One turn moves each row of this set onto another row. After a few examples, where does it send each row asked below?
reduz: [ -3 -18  31  16 -16  10  48   9  16  29  -3 -10 -18 -12  11 -43  36  15
   4  62  14 -12   9  32  -2 -27]
goba: [-16 -23  18  25  -8   7  57  27   2  13   4   0  21 -28   6 -34  13  68
 -10 -24  -3   1  -4  25 -10 -12]
rigi: [-13 -12  19  14  -4   4 -58  27 -48  19  -5  20  33 -13   5  -3  -6   7
   6   6   4  -1  13  19 -10  -1]
Kisuf: [  1 -12  18  23  14 -17  -9   9  27   8  -2   8  25 -22 -14 -32  20 -30
  -4  11  31 -49  35  10 -30 -16]
sot: [  0 -17  16  21  17 -20 -10   5  24   8  -2  10  22 -19 -14 -32  21 -31
  -4   9  35 -47  33   8 -30 -12]
rulo: [  3 -10  31  23 -33   2  -1  31  -1  18  -1  -9   3 -23 -11 -39  49 -46
   0  30 -13 -18 -41  14   2 -17]
figo: [ -3 -44  37   9 -14   6  51  -2  -7  13  -2   2 -37  -7  14 -21  30 -18
 -15  32  26  -4 -15  15 -10  -5]
Ker: [  1  -9  21  23  13 -14  -8  13  25   6  -3   9  24 -24 -13 -29  17 -34
  -7   8  30 -50  33   9 -30 -15]
Ruti: [-12  -4   5  20   1 -35 -12  10 -24 -10  -4  -3  31 -36  30 -21  23  59
  -2  21 -22 -30 -23  16  13 -16]
Pok: [ -8 -12  -8  15  -7  -4 -14   2  25  11   2  19 -38 -15  -7 -11  26  19
  19  20   1 -36  50  20  -1  11]
Loka: [-13 -11  17  15  -3   3 -59  26 -44  21  -4  18  35 -11   5  -7  -4  12
  10  11   3  -1  16  22  -9  -4]
novi: [-13 -13  17  14  -3   3 -59  24 -47  20  -4  20  34 -10   5  -5  -4  10
   8   8   4   1  14  20 -10  -1]
Zil: [  1 -25  25  20 -29  -6  -2  20  -8  17   0  -5  -3 -15 -11 -39  51 -50
  -1  27  -5 -12 -46   9   0  -9]
fil: [-16 -35  21  21  -7   5  59  22  -9   6   5   6  12 -25   8 -25  11  53
 -19 -38   2   5 -14  16 -14  -3]
nunob: [-17 -33  11  22  -4   0  56  17  -1  15   5   3  19 -20   6 -37  17  71
  -7 -23   3   5  -5  22 -11  -8]
nilo: [-18 -40  13  20  -3  -1  57  14  -8  11   6   7  13 -18   7 -31  15  61
 -12 -31   6   8 -12  17 -13  -2]
dudi: [ -2 -20  38  11 -27   6 -44  21 -39  15  -4   9   1 -31 -12 -12  28  64
 -10   3   7  10  31  20  -5 -14]
suvu: [-13  -8  -1  15 -45 -13  66  16   6  10  -2   6  24 -27 -15  -6  38  -1
 -15 -10  12   3 -34  21 -15   5]
zuv: [ -6 -43  25   9  -9  -1  46  -8   4  25  -1  -1 -29  -1  12 -39  39   6
   1  52  27  -3  -2  22  -6 -13]
Luzi: [-12   6   0  18 -47  -8  65  24  15  13  -2   1  31 -32 -15 -10  38   7
 -11  -2   5  -1 -25  27 -12  -4]
pobeb: [-14 -21   1  16   5 -42 -13  -2 -33 -12  -3   3  24 -28  31 -19  25  52
  -4  15 -13 -23 -30  10  10  -7]
giku: [-13  -7  19  16  -5   6 -58  29 -44  20  -5  18  36 -13   4  -6  -5  11
   9  11   1  -2  16  22  -9  -5]
dok: [-10  -7  19  20  -4 -28  -7  16 -36 -23  -5   2  21 -43  33  -1  13  33
 -20  -2 -23 -31 -36   7   8  -7]
ruzi: [-14   3  -8  18 -43 -14  62  18  20  20  -1   0  35 -26 -17 -21  44  20
  -1   9   7   0 -19  31 -10  -7]
Tid: [ -4   2  11  19 -17  10  -7  20  20  -2   0  18 -42 -31  -5   8  13  -4
   1   0  -9 -43  41  16  -4  12]
gune: [-13 -22   9  15   2 -38  -9   2 -40 -21  -3   6  18 -32  33  -7  19  37
 -15   1 -14 -24 -39   4   7  -1]
zufon: [  2  -7  25  25 -31  -1  -3  29   5  25   0 -12   9 -21 -13 -49  53 -33
   8  42 -14 -18 -33  19   5 -22]
suda: [  0 -19  16  22 -26  -9  -6  18   3  29   1  -9   7 -12 -14 -55  58 -28
  13  46  -6 -13 -34  18   5 -18]
zefu: [ -8 -26  -7  12  -6  -7 -13  -5  14   4   2  24 -48 -11  -6  -3  24   5
  12   6   8 -32  39  11  -5  21]
Gil: [-15 -23  23  24 -10  10  60  29  -4   8   4   2  17 -30   7 -26  10  57
 -18 -33  -4   1  -9  20 -12  -9]
fide: [-13  -7  21  15  -5   6 -58  30 -45  19  -5  19  35 -14   5  -3  -6   8
   6   7   1  -2  15  21  -9  -3]
foge: [ -1 -14  44  12 -30  12 -41  28 -40  11  -5   9   1 -36 -11  -6  25  57
 -15  -3   3   8  29  20  -6 -15]
Mugo: [ -1 -20  46  11 -30  11 -40  26 -46   7  -4  12  -4 -35 -10  -1  23  48
 -20 -11   6  10  24  15  -8  -9]
gavuf: [  0 -19  51  15 -23  21  56  19  -1   8  -5  -3 -32 -23  15 -14  22 -22
 -22  29  12 -14 -11  19  -9 -14]
tode: [  1 -13  22  22  14 -16  -8  11  23   3  -3  10  21 -23 -13 -26  17 -38
  -9   4  32 -48  30   7 -32 -12]
taso: [-15 -19 -11  13 -39 -22  62   4   6  15   0   7  24 -17 -16 -14  44   7
  -7  -3  19   8 -32  21 -14   6]
Zutep: [ -1 -30  16  18 -25 -12  -6  12  -5  24   2  -5   0  -8 -13 -49  57 -38
   8  36  -1  -9 -42  11   2 -10]
let: [ -3 -30  35   8 -24   2 -44  14 -44  14  -3  13  -3 -25 -11 -11  29  59
 -11  -2  12  14  26  16  -7  -8]
Mobi: [  0 -18  18  21  16 -19  -9   6  21   6  -3  11  20 -20 -13 -28  19 -36
  -7   5  35 -47  30   6 -32 -11]
Reg: [ -2 -30  40   9 -26   6 -42  17 -48   8  -4  14  -6 -28 -10  -3  26  50
 -18 -10  12  13  21  13  -8  -5]
givi: [ -5 -17   5  14 -13   2  -8   7  11  -4   1  24 -50 -21  -4  10  16 -10
   0  -6   2 -36  34   9  -7  22]
pigo: [-16 -12 -15  14 -38 -22  60   5  14  21   0   4  31 -18 -17 -23  48  20
   1   9  16   6 -23  27 -12   0]
molog: [-10   5  16  23  -5 -26  -7  21 -26 -17  -6  -4  30 -45  31 -10  16  47
 -13  11 -28 -34 -27  15  12 -17]
bezab: [ -5   5   3  20 -15   7 -10  17  28   7   0  15 -36 -26  -7  -5  19  13
  13  15  -9 -43  51  23  -1   5]
rima: [  1  -4  47  19 -24  23  54  26  14  18  -6 -11 -20 -26  13 -27  26  -2
 -10  48   5 -19   4  30  -4 -28]

figo goes to rima
Tid goes to Pok
Now these:
Zutep goes to rulo
Luzi goes to pigo
fil goes to goba
pobeb goes to dok
sot goes to tode
dudi goes to Reg
Loka goes to rigi

One turn moves each row of this set onto another row. After a few examples, where does it send each row asked below?
vulu: [ 41  10  34  19  -5  10   4 -24 -26  52   3  11 -12  -2 -10]
Masi: [ 35 -13  46  52   7  12  11   5 -20  14  -7  -9   8  -2  37]
takul: [ 21 -10  36   8 -34 -20   8 -24  -2  32  26  15  28 -44   3]
vorop: [  8  -1   7  13 -50  23  24 -12 -14  17  11  -4  22 -41 -18]
pifa: [ 17  -9  36  23  15 -22  17 -25 -18  17 -49 -26  46   0  11]
tupa: [ 37 -11  29  46 -23   5  -3 -21   1  25 -40 -17 -16 -32   9]
tedo: [ 39  26  28 -25  10 -16  15 -36   5   9   4 -28   8  -9   0]
Gep: [ 20 -27  28   3 -35 -27 -10  -6   0  22  26  10  31 -36   6]
Nas: [ 13 -29 -20  12 -37 -21  -8 -12   7   6 -18 -10  14 -40 -15]
raf: [ 37 -13   6 -13 -20 -15   5  10 -12 -26 -10 -42   4 -18   2]
solun: [ 32  25  11 -10 -19 -17  11 -44  -3  15 -14 -37 -11  -1  -5]
fura: [  2 -27   3  30  39 -16 -32 -21 -13  10 -17 -19  -1   0   1]
vuz: [ 46   8  31 -10  -8   4  39 -20 -14  35   4 -30 -11 -21 -13]
Vuge: [-17   2 -17  20  -3  -5  14 -40 -12  27 -10 -12 -20  10 -14]
tuko: [ 32  -5   5 -11 -17 -24 -11 -21   9   9 -22 -50  -9   0   3]
Pone: [ -7 -19  12   2  46  -9  11 -13  25  -8   0 -14  18 -25  12]
vig: [ 38   1  15   8 -32  -3  29 -18  -7   2 -27 -47 -15 -33  -2]
Lig: [-12 -39  -9  20  13 -10  -4 -13  19  21 -23 -32 -11  -8   4]
Runo: [-23  11  27  34  -2  36  23 -30 -12  11   1 -11  39 -25   5]
zum: [-19 -17 -10  47   0 -13  30 -11 -25  10   0 -22 -11  11 -10]
nub: [-30  -2   2  36 -27  28   0 -19 -25   6  -8 -18  29  -2   0]
Funis: [ 14 -23  16  16 -55 -29 -11 -12  -4  14   9   4  22 -36   6]
Seg: [  7 -27  -2  12 -53  17   4   6  -9  16   5 -15  21 -35 -15]
Nopur: [ 16   2  -6  17 -35  -8  22 -42  -1  30 -11   3   6 -45 -25]
Nuna: [-12  22   3   1  29  -3  29 -40  -6  -2  13   6  10  -7  -6]
Ped: [ -3   1  -4  42  19 -13 -18 -43 -27   4 -25 -14  -9  -1  -5]
Vumu: [ 25  -1  12  -9   2  -8  22 -28   2  34  22  17  27 -42 -25]
ramol: [-11 -45   4  41  24 -14  21   8  -2  14   2 -31  -1  -2   1]
Zoz: [ 28   2  30  49  -8   8   7   2 -40   0  -1   0   8  15  30]
lag: [ 39  -5  23 -27  12 -24  -6 -13  17   3  -3 -41  10  -9   8]
magup: [ 16  -6  25  20 -55 -22   7 -30  -6  24  10   9  18 -44   3]
Levik: [-15   8   8  40  20  -8  50 -23 -22  -5  13  -8   5  -7  -6]
pak: [ 38   8  28  -3  12  -4 -14   1 -28  -6  20  21  20   0   0]
talap: [ -7 -20  22  34  43  -9  42  -4   1   0  14 -18  14 -20   6]
kidun: [ 34 -12  22  23  -6  -9 -21   6  -2 -33 -23  -7  17 -30  20]
demen: [ 14  -4  26  13  10 -24  10 -22 -37  24 -35 -16  44  24   1]
dumu: [ 45  -7  22 -31   4  -7  15   9 -20   7  21 -25   8  -6  -9]
ninup: [ 31   4  40  52   1  10  15  -1 -28  -5  -6  -2  13  -2  37]
Dom: [ 14 -34  14   0 -27  18   6  16   2  17  19 -11  34 -42  -9]
Dagel: [  3  17  17  35  42  -6   2 -53 -20   6 -12  -4   2 -16  -3]
petik: [ 15  -7  23   1 -24  25  26  -3  -3  18  25   0  36 -49 -13]
moke: [ 13   1  28  17  12 -26  14 -24 -31   3 -41 -18  51  10   8]
mep: [ 17 -14  33  20  13 -21  14 -24 -25  38 -43 -25  39  14   4]
vifoz: [-16 -21  35  22  18  34   8  -7   1  28  11 -17  44 -20   9]
Pite: [  9 -11  25  24  62  -9 -12 -31  -6  12  -4  -9  10 -16   3]
Ripud: [ 32 -15  35  49  -2  10   3   8 -32  20  -3  -6   3  15  30]
lobu: [-24 -34  10  24  -6  25 -15   4 -12  24   2 -24  34   2   4]
Loleg: [ 22 -33  -2 -14   0 -20  -8   2  10   9  14   4  35 -37 -14]

vorop goes to petik
Runo goes to vifoz
Now these:
Vumu goes to Loleg
pifa goes to mep
ninup goes to Masi
vulu goes to pak
Dagel goes to Pite
lag goes to tuko
dumu goes to raf
Levik goes to talap
Nuna goes to Pone
magup goes to takul

One turn moves each row of this set onto another row. After a few examples, where does it send each row asked below?
Gufe: [ -6 -20 -19  39  10 -31 -12 -68 -64   6 -24  -8 -10   8  36 -39  23 -10
  13  -9  20  12]
vebim: [ 17  -5  19 -22   3 -18  -1 -19 -34  42   0   1 -16  45  43 -54  27   1
  48 -33   6  17]
gefem: [  0   8 -41  18 -14 -28   0  -1 -10 -27  13 -43 -35 -10  21 -32   9 -10
  44  -9  12  -3]
Gafe: [ 40  -3  -3  14  11 -33  -7 -22 -34  13  31   4  14   9  29 -44  -1  10
  39  30 -30 -12]
bug: [ 24 -18 -26  -1  -1 -26 -29 -36 -38  10 -24  -5 -32  70  10 -29   1 -11
  -1  15  15  31]
beduk: [  1  14   6 -24  -3 -29  -9   2 -33   5  12  -5   9  64  23 -25  13   6
  59 -23  19  19]
lov: [ 32 -17  -9  31   0 -34 -11 -21 -15  26  17 -25  -4  -8  29 -44  30  31
  52 -15   4   3]
Mem: [ 12 -43 -44  12  33 -36 -19 -13 -73  -3  -7  -6   7  15  45 -28  15   7
   0  10   5  28]
togir: [-33  -2 -20  24   1 -12 -20 -19 -20   6 -13 -33 -14 -30  25 -49  -2   4
  15 -28  13  17]
paran: [ -4  -5   6 -11  18  31 -22   5 -32  10  -6   5 -16  18   6 -16  43 -22
  14  -7   0  29]
movop: [-13 -11 -12  33 -24 -11  -3 -64 -10  12  -6   3 -17   7  39 -57 -10  10
  35 -13   9  17]
rorat: [  4 -24 -41  -3  27 -35   0  14 -32 -13  12  11  10  12  22 -73  10 -16
 -26  -1 -12  10]
lubu: [ 11   0 -11   3  -5 -36  -4  -7 -25  -6  13 -34 -22  62  26 -57  10  -2
 -13   0 -38  27]
komur: [ 19   8  18   4  15   1   4 -11 -55  17   2   9  -3  54  50 -17   3 -33
  18  -3  -1  20]
Laziv: [ 27  10 -12  32 -16 -25 -15  -5  -1   4   2   1  -5  34  40 -54  10  21
  68  -8   2   9]
tatuv: [ -8 -17 -25  15  -2  -7  23 -21 -67 -26  -4  -2 -44  11  23 -28   4 -44
  41  -6   5  -5]
Gudon: [-35 -27 -28  20   1 -16 -21 -12 -30  -9 -18  -6 -34  23 -10 -43 -21 -26
  44   9  26  19]
sikeg: [ 16 -13 -33  -7  28 -23  33  -9  -4 -33  18  18 -10  18 -17 -30  17 -12
  -7 -14  -1   7]
nasiz: [  7 -30 -37  17  26 -21 -28 -17 -48   3 -25   0 -32   9  21 -32   0 -41
  11 -25  32  -5]
Tigi: [-14  -8 -12  -1 -18 -63 -25 -17  -1  14  19 -22 -22  -3  -9 -29  33   7
  28   7 -13  -9]
Murub: [  3 -25 -41 -10  28 -30  -3  13 -25 -13   5   3  14  18  23 -71   9   5
 -26  -3 -21  13]
pog: [  5 -12 -27  25  25 -57  13 -15 -23  21   0  -4 -22  51  37 -36  12  35
  -2  33 -18  13]
doma: [-15 -18  22 -29  11  -4  15  -7 -20  -3 -29  18 -10  20   2 -21  17  26
  47  -3  11  37]
vil: [  3 -41 -34  11  32 -33 -22 -16 -63 -12  -2 -12   7   5  57 -29  12  -1
  -8  10   3  27]
rir: [-23  16 -17  10 -25 -22   8 -30 -14 -13   1 -21   5 -16  16 -36  11 -16
  14  -3 -41   5]
nez: [  7  13 -14 -10  15 -39 -16 -20 -19  21  35 -38  10  14  14 -52  35 -13
  43 -14 -25   0]
Pez: [-12 -20 -28  26   4 -34  -7 -63 -62  10 -31  -2 -17   9  37 -32  12 -18
  12 -18  22  17]
vup: [ -9   1   5 -25  33 -34  32 -14 -31 -20  11  11 -12  25 -18 -12   8   6
  43 -13  24  28]
sim: [ 28  -2  -4 -23  35 -17 -25 -13 -27  20  34   2 -54  20  29 -47  13   0
  36   6 -10 -11]
ludel: [ -9 -46  -8  14  13   4 -29 -10 -47  19  -6  21 -43  39   7 -37   1   6
  27  22  27  -7]
zofe: [ 31 -14  10 -36  36   7   3 -27 -44  16  24   2   0   7  24 -38  10  -7
  42   6   5  25]
bubor: [  2 -11 -25   2   8 -31  42  10 -16 -15 -19  25 -22  28  -5 -24  29  24
  23  -6  12 -27]
goke: [  9 -50  -9  -6   7 -22 -28 -21 -64 -17   7 -13  -5  39  -9 -36  -2  -7
  35  28 -11  30]
mogo: [-25 -12  33  14  -8 -17  18 -18 -33 -14 -17   1  12  15 -10 -13  -7  -7
   6  16  21  24]
bota: [-20 -12  -7  -2 -13 -31  40  -8 -14  -1 -16   3  11   7  31 -40  13  26
 -18  18  11 -17]
tuli: [  5 -21  -3  41   1 -46  45  -9 -13 -19  18  -7 -31  26  17 -39  -7   9
   9  11   4 -24]
kavo: [ -5 -19  11   8  21  10  40  -2 -31   2 -27  23   4   9  20 -27  39 -28
  21  -1  13  13]
biseb: [-20 -29   0  -1 -10 -16  13   6 -39  10   9  14  -4 -23  -4 -26  27   6
  10  14  32 -20]
teg: [ -9  -5  -9  11  15 -46  26  -2 -15  27  16   1 -48   4  54 -27  30  11
  -8   4 -14  -5]
Nade: [ 15   9  -2  30 -25 -27  -9  -7  -2   2  -2   8  -7  33  37 -55  13  18
  68   2   1  27]
pido: [-12   6 -50 -22  12 -45   8   7 -16  13   2   5 -18  41  14 -38   5  20
 -23 -12 -21   6]
bonif: [ 25 -28 -43  -3  39 -47 -36  -6 -40   8  -7   6 -16  16  -3 -21   0   7
   2  18  -4  37]
mivuv: [ 18 -12   8  -8   7 -28 -40 -30 -15  22 -16  -4 -22  35  14 -36  36  17
 -19  22 -16  20]
pagu: [-29   4 -25  19 -29  -9   1  10 -30   0  -8 -12 -61   9  21 -15  24  -7
  14  -8  22  19]
Rig: [-18  17   0 -25  36 -31  26 -13 -33 -25  16  11 -17  39 -16 -18   8   6
  37  -9  14  22]
zesir: [-14  -6 -15  34 -16 -21  -8 -58   0   7 -19   1 -16  -6  30 -56 -14  13
  38 -11   3  18]
bifak: [  3   8   6 -23  -8 -37  -6  -1 -24 -10  11   2   4  66  25 -21  15   7
  62 -13  18   6]
kive: [ 13 -13 -26  -6  31 -28  43  -6  -1 -30   5  18 -15  16  -9 -42  20 -11
  -4 -23  -1  -3]

Nade goes to bifak
goke goes to tatuv
Now these:
sim goes to paran
kive goes to Murub
zofe goes to kavo
togir goes to lov

